In the data rows, 128 means zero.
Here are some points, one per row:
[122 160  83  77 142 113  88  80  66  57  77 121  93 117 108 141 151  81
  80 122 113 102 151  46  84  85 129 137 132 128 174 209  27 148  45 166
 151  13 159 118  63  77 140 165  68 129 118  90 142  68 132 138 137  70
  58 185 139  98 209 170 226 149  82  51]
[135 154 133  98 159 115 134 114 116 101  36 127 109 145 119 100 146  80
  91 127 121  90 125  60  85 115 144 125  97 130 150 162 102 153 108 165
 125  84 132 137  98 101 102 116 108 123 120  99 137  98 125 113 146 148
 124 157 144  89 162 154 186 133 123 101]
[110 172 112  99 125 141  89  90  45 112 130 114 118  72  90 120 169 123
 161 141  90 119 167 107 105 123 112 136 125  72 148 182 106 148  81 166
 145  79 153  68  89 114 152 110 111  98  94 125 104 130 157 135 156  84
  73 147 125  99 107 115 146 115 130 109]
[128 122 146 105 157 152 151 118 137 170  90 148 140 124 112 103 142 158
 140 129 134 123  87  98 128 146 133 114 121 127 154  92 184 149 201 132
  77 205 123 118 143 155 126  77 164 134 143 125 132 143 138 101 142 180
 175  88 146 102  55  77 102 134 160 191]
[126  79  70 147 124 145  98 118 124  82 217 156 139 103 164 163 103 208
  58 135 136 141 132 149 218 103 106 146 207 155 160 185  97 105 123  86
  95 157 144 141 115 139 158 119 128 179 164 129 193  97 160 130 108  52
  99 133 126 192 134  83 165 169 140 141]
[ 90 159  78  56 154 144  73  61  46  88 108 123  83  84  99 146 174  90
 120 127 117 107 162  47 119 103 119 127 145 118 189 235  63 148  56 177
 131  50 178  92  65  87 149 119  85 113  94 105 120  47 164 131 172  72
  55 162 138  78 149 104 229 151  91 115]
[151 142 193 122 139 122 182 123 151 160  34 136 144 139 107  79 136 103
 169 127 116 120  92  93  76 155 161  94  79 114 114  32 212 174 192 150
 105 174 105 116 160 131 107  89 152  99 136 136 124 175 105 116 136 218
 186  99 136  75  35 106  86 109 153 157]
[119  74  57 140 136 153 101 115 111 115 247 142 124  91 156 168 106 203
  62 132 127 142 129 134 235 105 112 149 203 154 163 180 100  68 130  86
 113 166 158 127 119 145 159 114 127 177 142 128 181  96 168 122 117  55
 103 132 149 169 136  68 161 179 128 157]
[157 106 145 194  75  97 134 189 189  93 214 113 153 150 157 150  68 133
 125 126 150 158 129 223 151 107 116 134 150 149  71  84 111 103  98  82
 157  95  84 175 168 116 117 202 115 147 157 151 140 141  76 169  64  96
 118 135  86 201 183 184  82 129 102  88]
[119 111 126 119 161 151 138 121 155 158 124 151 129 139 127 124 138 167
 124 137 157 119 100 118 145 134 129 121 138 142 157 119 157 129 192 118
  83 207 134 133 127 162 129  89 163 147 148 119 143 135 149 107 133 154
 154 103 139 128  92  84 118 141 157 180]
[154 136 175 140 123 111 168 153 148 162 108 112 136 131 108 110 116 102
 185 116 126 142 107 137  99 149 149 105  91 124  83  43 182 139 143 131
 137 135  98 122 174 135 107 134 157 101 125 149 104 168 102 124 112 176
 165 105 124  95  82 129  70 112 120 130]
[136  98 117 151 138 133 135 144 178 115 161 150 139 148 163 137 107 169
  77 134 164 126 105 145 175 116 118 142 154 165 141 129 131 109 172  89
  94 184 123 167 123 154 123 123 137 171 166 121 173 120 127 130 107 129
 140 117 129 175 147 118 126 160 144 154]
[ 84  80  71 161 102 173  87 133 108 144 255 143 135  95 144 165 134 240
 116 144 130 165 147 207 237 140  89 151 211 121 144 174 122  83 145  82
 101 209 159 101 138 177 188 110 159 160 140 153 141 133 194 122 120  56
 110 100 120 180  91  55 100 141 171 174]
[128 123 148 157 101 126 132 164 158 148 184 116 135 145 140 145 112 135
 159 125 147 142 132 194 139 136 120 124 130 138  90 100 141 108 132 106
 138 146 107 144 160 146 128 155 151 136 129 145 109 149 114 137 102 126
 145 106 111 166 140 149  73 108 132 128]
[125 154 105  71 160 119  98  78  60 137  77 119 114  97  90 116 147 102
 135 123  98 109 154  52 112 128 149 129 114  85 150 160 109 126  94 172
 170  75 173  91 105  96 141 119 100  93  86 120  90 107 158 114 181 113
 115 145 166  57 104 106 179 128 115 111]
[147 139 167 185  70  92 137 186 183 100 146  98 144 176 151 129  93  81
 149 130 133 138 152 217  91 127 122 134 107 128  56  97 117 128  94 111
 172  67  82 179 157 114 105 200 107 120 123 141 105 155  69 170  90 132
 124 145  80 194 212 229  77  81 106  70]
[162 141 212 151 127 107 200 151 170 166  36 125 155 150 117  81 109 100
 181 122 121 140  90 120  75 166 169  94  64 116  88   0 226 177 191 147
 112 164  76 128 185 128  86 104 157  85 130 161 114 197  84 118 114 224
 196  96 127  88  40 128  58  96 150 157]
[134 144 161 155  96 114 135 162 156 142 128 109 134 151 129 131 122 101
 175 120 129 133 137 176  95 140 126 120  99 118  83  90 147 131 120 125
 151 115 103 141 154 131 113 158 135 111 114 141  95 153  94 139 115 146
 143 123 104 146 143 177  77  85 124 106]
[131 102  99 125 154 136 125 128 151 129 153 145 115 138 148 137 122 143
  77 124 155 115 110 113 169 112 123 148 146 158 147 152 106  99 149 104
 113 164 135 146 115 146 123 122 132 156 152 109 158  98 137 121 122 118
 131 133 140 143 163 123 153 166 119 149]
[142 123 171 225  52  86 141 210 221 102 183  99 154 200 181 135  72 102
 131 129 147 145 153 255 108 135 114 147 112 138  39  97 125 115 115  81
 170  92  70 201 161 131 105 211 111 137 135 143 116 168  60 178  74 130
 139 142  68 242 244 248  54  77 123  81]
[ 83 152 115  45 162 153 113  72  13 189  28 133 114  76  79 129 200  99
 190 127  78 131 147  47  75 161 128 114  92 110 164 172 114 137  92 188
 144 100 183  47  88  91 157  77 120  76  80 126  72 123 167 101 216 157
 113 134 164  15  55  84 177 119 118 121]
[133 147 133  92 161 136 158 106 129 146  51 136 107 143 128 106 151  99
 111 119 128 109 108  61  97 130 148 126  97 125 151 133 138 138 144 154
 131 134 139 126 109 140 101 101 129 120 120  98 127 114 137 101 151 179
 148 127 154  82 132 125 168 134 128 143]
There is one direction along which these points spread out most. Take the direction at right angles to it along which they spread out most. Then take the direction at right angles to both along which they spread out most. Go by this last direction. Where along it does each point below lie, from 0 to 99? 50 is the average, and the first point above lies past it. One standard deviation of the points above along it is 16.
[119  74  57 140 136 153 101 115 111 115 247 142 124  91 156 168 106 203
  62 132 127 142 129 134 235 105 112 149 203 154 163 180 100  68 130  86
 113 166 158 127 119 145 159 114 127 177 142 128 181  96 168 122 117  55
 103 132 149 169 136  68 161 179 128 157] 33
[128 122 146 105 157 152 151 118 137 170  90 148 140 124 112 103 142 158
 140 129 134 123  87  98 128 146 133 114 121 127 154  92 184 149 201 132
  77 205 123 118 143 155 126  77 164 134 143 125 132 143 138 101 142 180
 175  88 146 102  55  77 102 134 160 191] 26
[136  98 117 151 138 133 135 144 178 115 161 150 139 148 163 137 107 169
  77 134 164 126 105 145 175 116 118 142 154 165 141 129 131 109 172  89
  94 184 123 167 123 154 123 123 137 171 166 121 173 120 127 130 107 129
 140 117 129 175 147 118 126 160 144 154] 37
[125 154 105  71 160 119  98  78  60 137  77 119 114  97  90 116 147 102
 135 123  98 109 154  52 112 128 149 129 114  85 150 160 109 126  94 172
 170  75 173  91 105  96 141 119 100  93  86 120  90 107 158 114 181 113
 115 145 166  57 104 106 179 128 115 111] 57
[122 160  83  77 142 113  88  80  66  57  77 121  93 117 108 141 151  81
  80 122 113 102 151  46  84  85 129 137 132 128 174 209  27 148  45 166
 151  13 159 118  63  77 140 165  68 129 118  90 142  68 132 138 137  70
  58 185 139  98 209 170 226 149  82  51] 79
[134 144 161 155  96 114 135 162 156 142 128 109 134 151 129 131 122 101
 175 120 129 133 137 176  95 140 126 120  99 118  83  90 147 131 120 125
 151 115 103 141 154 131 113 158 135 111 114 141  95 153  94 139 115 146
 143 123 104 146 143 177  77  85 124 106] 61
[119 111 126 119 161 151 138 121 155 158 124 151 129 139 127 124 138 167
 124 137 157 119 100 118 145 134 129 121 138 142 157 119 157 129 192 118
  83 207 134 133 127 162 129  89 163 147 148 119 143 135 149 107 133 154
 154 103 139 128  92  84 118 141 157 180] 28
[162 141 212 151 127 107 200 151 170 166  36 125 155 150 117  81 109 100
 181 122 121 140  90 120  75 166 169  94  64 116  88   0 226 177 191 147
 112 164  76 128 185 128  86 104 157  85 130 161 114 197  84 118 114 224
 196  96 127  88  40 128  58  96 150 157] 42
